In the data rows, 128 means zero.
Here is a table of points, one per row:
[232 148 126 127 129 130 126 127 128 153 142 119 127 127 128 172 122 128
 125 164 129 129 129 129 254 133 208 124 128 127 127 144 125 186 128 223
 136 129 127 166 200 127 128 124 119 144 127 127]
[129 129 136 158 228 131 183 129 169 129 126 126 125 118 131 127 126 124
 129 130 128 219 127 172 129 129 128 128 126 128 153 129 182 130 145 130
 130 123 125 129 130 152 161 128 129 126 160 175]
[128 129 200 126 125 178 127 154 128 126 126 126 125 128 128 128 131 128
 131 121 163 126 170 126 155 219 199 210 181 199 128 140 128 164 126 160
 126 128 137 128 127 130 163 127 126 129 167 154]
[130 129 128 159 122 126 131 122 128 150 127 138 177 125 153 124 125 202
 128 130 141 195 133 211 128 129 129 128 128 128 128 126 128 128 129 130
 130 147 203 130 128 129 164 129 128 129 177 157]
[130 129 133 150 224 130 125 198 122 128 129 171 124 139 255 126 127 192
 128 134 210 121 208 145 129 127 128 124 124 124 127 125 137 126 129 127
 130 126 124 128 129 127 176 130 131 129 181 174]
[162 255 130 128 127 129 127 130 127 130 121 128 129 173 127 127 127 131
 128 132 132 129 132 129 129 133 130 128 122 126 255 128 124 130 255 129
 149 130 131 127 124 155 129 165 155 189 129 129]
[128 126 135 201 152 127 130 126 159 127 129 127 127 255 126 127 129 126
 127 129 125 154 125 139 129 127 127 128 129 129 140 129 129 130 137 129
 130 126 124 129 131 150 177 129 129 129 184 183]
[128 127 126 189 123 128 147 129 255 129 128 128 128 232 125 128 128 127
 125 128 130 126 129 127 128 129 129 129 129 129 133 128 128 128 140 128
 127 141 132 128 129 130 125 127 128 126 126 124]
[133 134 128 127 134 124 153 129 125 204 144 122 165 128 131 127 128 137
 150 125 130 125 130 126 129 128 127 127 128 127 125 183 125 175 126 147
 118 128 129 146 137 123 128 220 210 165 128 128]
[156 131 129 128 136 127 127 129 127 130 128 155 125 129 129 133 127 129
 132 191 133 130 130 129 129 127 127 128 129 129 128 255 131 146 128 125
 138 129 128 255 149 128 130 214 217 148 130 129]
[130 129 208 128 145 161 130 196 128 131 130 168 124 130 129 148 182 129
 129 255 122 129 126 126 126 151 133 197 209 205 129 124 126 193 127 154
 127 151 152 137 127 129 125 125 126 148 126 125]
[129 129 137 122 191 133 138 125 251 125 126 124 130 122 255 136 131 203
 130 127 124 124 126 127 128 130 129 129 129 129 127 130 124 130 127 129
 130 127 123 129 128 123 137 127 127 129 129 147]
[122 134 126 122 127 128 130 128 126 202 154 135 182 129 124 128 129 164
 188 143 129 123 129 125 128 128 129 128 125 127 127 152 168 124 127 132
 124 126 131 137 138 126 125 125 128 120 125 126]
[130 130 125 121 126 123 128 189 129 128 130 132 125 127 122 125 212 125
 126 126 141 162 144 244 128 127 129 126 126 126 127 128 129 133 128 126
 129 249 204 129 129 127 154 129 129 128 161 169]
[125 128 128 185 153 129 185 126 139 153 128 126 141 127 156 126 128 123
 240 128 129 134 129 125 131 128 129 129 128 128 126 124 156 127 127 129
 125 142 155 130 122 138 125 127 128 139 126 124]
[158 255 128 129 128 130 124 129 126 139 201 130 124 152 168 141 129 126
 138 126 127 128 127 128 127 125 128 154 176 160 203 131 178 129 236 129
 135 129 128 130 145 132 126 122 124 136 127 125]
[124 127 145 121 126 147 124 179 126 125 128 130 120 127 126 130 146 126
 161 145 131 153 135 154 126 128 128 127 124 126 125 125 127 173 125 134
 128 171 158 127 127 125 125 123 126 173 124 124]
[123 126 145 126 187 138 146 130 218 129 129 128 130 127 127 142 123 128
 129 130 130 128 130 131 130 129 129 129 130 129 149 126 122 127 183 129
 130 130 130 126 129 255 129 207 208 174 129 129]
[191 244 130 126 125 128 126 130 121 128 122 129 129 217 136 127 128 131
 127 129 131 129 131 129 129 131 131 128 127 127 255 125 124 126 180 127
 142 129 130 125 121 174 127 191 173 182 126 127]
[127 128 210 131 127 255 127 132 125 127 128 127 122 129 132 129 219 128
 127 124 133 193 133 195 128 126 130 124 124 124 126 147 143 142 126 151
 125 124 125 122 126 128 124 192 203 191 124 124]
[142 129 131 125 145 130 255 131 141 160 157 132 124 177 136 144 127 127
 155 126 130 124 129 129 128 129 128 129 126 128 150 130 187 128 173 138
 130 131 131 128 147 200 125 134 124 176 126 126]
[125 138 128 127 125 128 211 128 132 175 182 128 134 127 130 128 130 255
 147 129 127 185 127 146 128 129 129 129 128 128 128 129 124 130 128 129
 127 126 124 128 146 136 172 127 128 128 166 172]
[255 152 130 131 133 130 150 131 129 205 157 122 123 128 128 127 131 130
 170 143 129 128 130 128 120 130 126 130 128 130 126 229 119 126 127 124
 175 130 131 250 221 126 129 180 218 149 130 129]
[125 127 150 122 123 150 127 183 125 125 129 134 125 127 125 212 123 125
 126 125 173 128 181 162 125 127 121 125 132 123 127 157 128 146 126 130
 130 131 147 124 129 126 140 127 126 126 139 141]
[223 198 131 129 131 130 183 129 128 193 207 129 157 129 144 156 132 163
 209 127 131 126 130 130 122 129 125 131 125 130 124 148 152 126 121 123
 162 129 129 159 255 150 128 183 174 176 131 129]
[118 128 130 129 130 130 140 129 128 205 232 129 127 129 129 124 155 126
 126 126 130 127 129 128 255 157 204 122 125 122 129 130 125 153 124 189
 255 129 130 134 123 131 128 126 158 121 128 128]
[128 130 156 141 176 139 128 146 127 127 126 155 130 127 125 139 119 127
 129 121 175 128 175 125 171 233 220 196 173 190 128 161 126 151 127 152
 124 130 130 124 127 128 151 126 127 127 161 149]
[127 128 127 144 121 129 171 121 148 133 128 125 122 138 240 124 127 122
 124 129 126 153 127 133 128 128 128 128 128 128 126 128 126 129 126 129
 128 168 211 128 129 126 159 129 129 130 173 180]
[137 127 124 129 128 130 137 129 129 199 255 127 181 130 148 133 122 137
 129 149 127 128 127 130 156 204 166 200 186 199 143 126 173 130 146 132
 197 130 129 126 143 127 127 175 159 184 126 127]
[171 133 127 128 124 129 128 141 131 124 126 249 132 127 129 127 125 127
 124 248 130 130 131 130 127 127 129 127 126 126 128 237 128 157 128 122
 149 127 127 255 187 128 131 173 176 190 131 132]
[124 164 128 126 125 127 147 129 130 254 198 132 120 124 124 128 128 150
 159 129 127 200 132 164 126 128 129 127 127 127 125 125 122 128 127 129
 123 123 123 129 125 127 188 129 126 128 174 183]
[128 130 157 138 179 139 128 152 128 127 126 155 140 128 125 146 121 127
 129 122 183 129 171 125 167 225 226 199 171 186 128 159 126 161 127 134
 125 128 131 124 127 128 147 127 127 128 166 159]
[167 124 123 125 123 127 122 127 121 124 125 125 127 125 128 128 134 126
 124 127 128 127 128 126 122 129 126 128 126 127 122 126 123 130 158 137
 152 126 124 126 122 205 125 124 123 121 124 125]
[130 128 128 150 125 129 125 165 127 127 128 151 188 130 197 152 125 163
 140 127 127 244 126 164 129 129 128 130 129 130 130 128 129 126 130 131
 131 255 252 131 130 131 173 130 130 127 161 164]
[159 155 123 123 123 127 137 126 139 123 126 126 127 126 124 143 128 124
 130 129 125 122 125 122 127 128 125 128 126 127 178 126 126 126 121 128
 127 126 125 126 125 140 168 126 128 127 167 182]
[180 134 128 129 127 129 150 127 126 200 141 129 154 128 145 138 124 126
 155 150 130 126 129 127 121 128 125 131 149 132 127 140 199 150 133 176
 136 130 129 164 236 145 129 130 119 174 128 128]
[126 130 125 204 143 129 130 121 128 130 126 130 127 127 126 255 125 129
 129 145 167 133 171 161 206 222 255 164 144 159 130 130 131 143 129 129
 127 169 198 130 124 129 180 131 131 128 178 180]
[121 126 124 129 124 129 151 124 126 151 119 136 130 129 130 123 206 129
 124 170 142 130 149 145 179 226 204 202 174 193 139 124 193 133 152 158
 142 128 126 158 180 137 123 126 127 118 122 128]
[126 119 127 136 122 122 122 125 120 127 129 127 127 124 130 129 215 128
 124 124 129 128 128 122 127 126 129 126 126 126 173 128 136 128 183 122
 125 124 126 128 127 211 127 146 120 179 128 125]
[125 128 157 123 125 153 125 137 133 123 127 124 145 124 126 128 124 124
 123 126 131 130 124 134 127 128 128 127 125 127 123 123 127 123 124 127
 126 124 124 129 128 124 124 127 127 123 122 123]
[138 197 124 127 126 128 123 129 125 125 122 128 124 123 127 131 129 129
 131 121 125 128 125 127 130 131 124 166 191 175 187 129 171 127 198 127
 136 128 127 129 157 155 127 121 125 157 127 126]
[204 152 131 123 125 129 183 130 131 165 183 131 185 130 131 133 130 129
 255 132 131 142 130 129 127 130 130 128 147 136 141 125 255 129 145 133
 151 127 128 148 208 157 130 123 125 154 130 130]
[126 118 125 162 130 129 133 126 129 125 139 126 126 120 125 125 136 125
 135 130 125 123 126 122 128 127 128 126 133 125 194 128 132 129 192 130
 125 127 126 129 131 161 167 126 128 124 174 185]
[128 126 133 204 151 130 135 127 162 127 129 127 127 255 126 127 129 125
 127 129 125 160 126 140 128 128 128 128 129 129 144 129 128 130 137 129
 129 125 123 129 131 145 181 129 129 128 177 176]
[127 128 125 126 132 128 126 126 126 125 129 234 152 127 126 128 127 141
 142 192 129 126 129 126 129 127 128 127 126 126 127 188 128 149 128 136
 128 131 135 128 128 127 127 124 125 121 126 126]
[146 132 126 128 127 124 122 127 126 122 138 125 133 125 126 129 131 130
 132 124 127 129 127 126 122 136 125 171 189 179 165 123 158 124 175 123
 245 128 128 122 124 121 129 206 216 170 128 129]
[126 128 127 139 229 129 179 129 189 126 124 127 124 122 122 127 157 129
 141 127 128 125 128 124 131 128 128 128 127 127 142 127 213 129 136 127
 128 130 132 132 129 229 128 161 125 174 128 126]
[130 129 130 153 228 127 125 203 123 128 129 173 127 127 253 126 127 184
 127 134 210 121 209 143 129 127 128 124 124 124 127 125 139 125 129 127
 130 125 127 128 129 126 183 130 131 129 181 166]
[127 128 255 125 127 227 127 117 156 127 128 128 165 125 130 130 123 126
 125 126 125 125 126 128 128 128 128 125 125 125 126 124 127 123 127 128
 129 130 126 130 129 124 125 127 126 124 123 125]
[128 129 129 213 126 129 126 136 124 128 130 168 122 122 123 123 123 125
 163 136 131 166 133 164 129 128 127 128 128 128 128 147 130 127 128 131
 128 208 205 124 129 128 149 131 127 126 140 152]
[127 125 132 135 242 127 123 138 120 125 131 135 128 232 121 127 125 125
 132 133 144 172 147 210 128 127 127 127 128 128 153 127 143 128 152 131
 132 124 127 130 133 135 177 127 129 128 177 184]
[193 240 129 132 129 126 136 128 129 167 249 126 196 127 147 141 129 126
 121 126 129 127 130 128 122 123 126 153 172 159 129 134 242 132 141 155
 150 129 131 137 198 132 129 169 164 184 129 130]
[128 127 121 125 124 126 122 118 125 148 130 151 124 127 124 126 122 182
 126 163 157 128 154 150 130 132 123 175 193 184 125 127 141 123 123 126
 125 128 128 127 125 127 137 127 128 127 145 140]
[126 133 129 127 125 128 217 128 131 175 181 128 125 127 131 129 129 255
 149 128 127 187 127 143 128 129 129 129 129 128 128 128 125 130 128 129
 126 126 124 129 143 135 168 127 128 128 158 166]
[132 128 124 125 197 128 129 148 128 127 127 250 233 129 143 135 127 137
 122 169 127 127 129 127 127 126 127 127 128 127 127 164 124 207 128 172
 127 131 126 147 128 125 128 171 150 190 127 129]
[133 131 159 150 164 139 137 121 129 127 127 136 129 127 127 145 222 127
 131 128 152 157 142 194 155 207 176 215 203 209 125 131 122 125 141 136
 126 135 157 131 128 129 187 128 128 129 173 182]
[227 146 130 127 128 127 125 133 130 137 195 128 126 128 129 191 128 129
 125 126 127 132 127 129 255 202 240 142 125 133 125 124 133 141 146 172
 168 128 128 162 235 129 129 175 178 197 128 129]
[149 146 124 124 123 127 240 128 159 136 140 128 128 123 125 127 128 118
 140 130 128 166 128 122 128 129 128 127 127 127 141 127 121 127 130 128
 130 126 124 127 124 146 177 126 127 125 162 160]
[131 129 220 129 123 229 131 249 132 130 130 134 130 129 124 140 192 127
 131 124 255 130 255 122 128 153 128 198 206 202 130 130 130 135 129 162
 130 128 128 131 130 130 177 130 129 129 178 180]
[177 130 127 129 125 127 128 133 129 125 128 251 157 128 128 128 126 128
 126 119 129 128 128 130 124 127 124 127 127 127 129 153 131 255 129 185
 135 127 128 200 144 129 130 189 213 121 129 130]
Along one direction, these points spread out more than along any other. Take the direction at right angles to it along which they spread out most. Go by this last direction. For each point below, how far along it does it lie, from 0 to 99? The average is 50, and the first point in the table lies past the average. One standard deviation of the points above along it is 16.
[121 130 123 130 127 122 129 154 131 125 124 192 128 131 131 131 255 131
 132 226 127 131 124 128 189 217 199 184 165 180 129 126 127 174 127 255
 174 127 127 170 157 128 130 189 183 186 131 130] 89
[128 129 250 125 124 235 127 187 126 126 125 126 211 127 131 133 124 150
 125 127 132 119 129 123 130 128 129 124 123 124 126 126 130 124 130 127
 131 125 125 131 129 128 180 129 128 126 191 178] 49
[127 119 127 127 127 126 194 129 139 131 144 128 124 126 127 129 123 127
 170 126 128 127 128 129 125 129 128 161 186 174 162 123 133 124 198 132
 223 129 129 124 126 118 128 219 222 168 129 128] 52
[130 130 125 121 126 123 128 185 129 127 130 125 125 126 123 130 221 125
 126 127 143 164 146 238 127 127 128 125 126 126 127 129 129 136 128 125
 129 243 202 128 130 127 171 129 129 128 164 162] 42
[130 129 205 129 141 173 130 190 128 130 130 172 124 130 129 141 177 129
 129 255 123 128 121 126 126 156 127 199 210 203 129 124 126 194 127 161
 127 147 151 135 127 129 126 125 125 147 126 126] 74
[127 128 128 255 136 127 126 148 124 125 127 156 226 124 136 154 129 141
 211 133 129 150 129 134 129 128 126 129 129 129 129 150 124 144 128 135
 129 178 172 127 126 128 125 124 127 172 125 125] 41
[127 129 126 254 141 128 127 161 125 125 128 162 226 124 124 124 128 128
 215 129 127 147 128 140 130 128 129 129 129 129 129 148 123 138 128 127
 128 179 180 127 127 128 125 127 127 164 124 126] 40
[137 128 125 127 152 127 169 124 130 188 143 129 199 127 190 140 125 128
 130 138 147 167 140 203 131 134 125 183 198 188 155 131 204 129 148 128
 126 125 121 129 143 129 189 127 129 125 183 177] 50
[131 129 220 129 123 229 131 247 132 130 131 134 130 129 124 128 191 127
 131 124 255 129 255 122 128 155 134 197 208 200 130 129 129 146 130 159
 130 127 132 136 130 131 176 130 128 130 182 180] 80
[127 119 159 124 188 150 123 125 171 129 131 128 127 121 124 144 162 130
 126 125 127 127 127 123 127 126 127 127 126 127 200 128 145 126 170 128
 126 128 130 130 130 156 125 123 127 125 126 122] 40
[132 125 128 132 169 125 147 124 126 149 128 135 125 147 146 127 124 127
 132 134 142 185 143 218 128 128 127 127 126 127 155 127 146 129 143 130
 130 122 121 128 131 126 178 128 128 129 186 169] 36
[128 127 126 192 123 128 143 129 255 129 129 128 127 233 125 127 128 127
 125 128 130 126 129 127 128 129 129 129 129 129 135 127 128 127 131 128
 127 136 139 128 129 128 127 127 128 126 125 124] 34
[124 131 127 121 135 126 166 126 128 196 152 121 206 129 132 130 129 132
 198 126 130 124 131 126 129 128 129 128 127 128 126 167 140 147 126 133
 123 138 129 140 131 126 127 161 145 188 128 128] 44
[130 128 128 145 126 129 125 165 128 127 127 155 190 129 187 125 124 172
 138 128 128 240 129 167 130 130 130 129 130 129 130 128 129 126 130 130
 130 255 253 130 130 131 165 130 130 127 168 165] 34
[128 127 126 191 123 128 148 129 255 128 129 128 127 219 125 127 128 127
 125 128 130 126 129 128 128 129 129 129 129 129 141 127 127 128 132 128
 127 138 135 128 129 131 125 127 128 126 126 124] 34
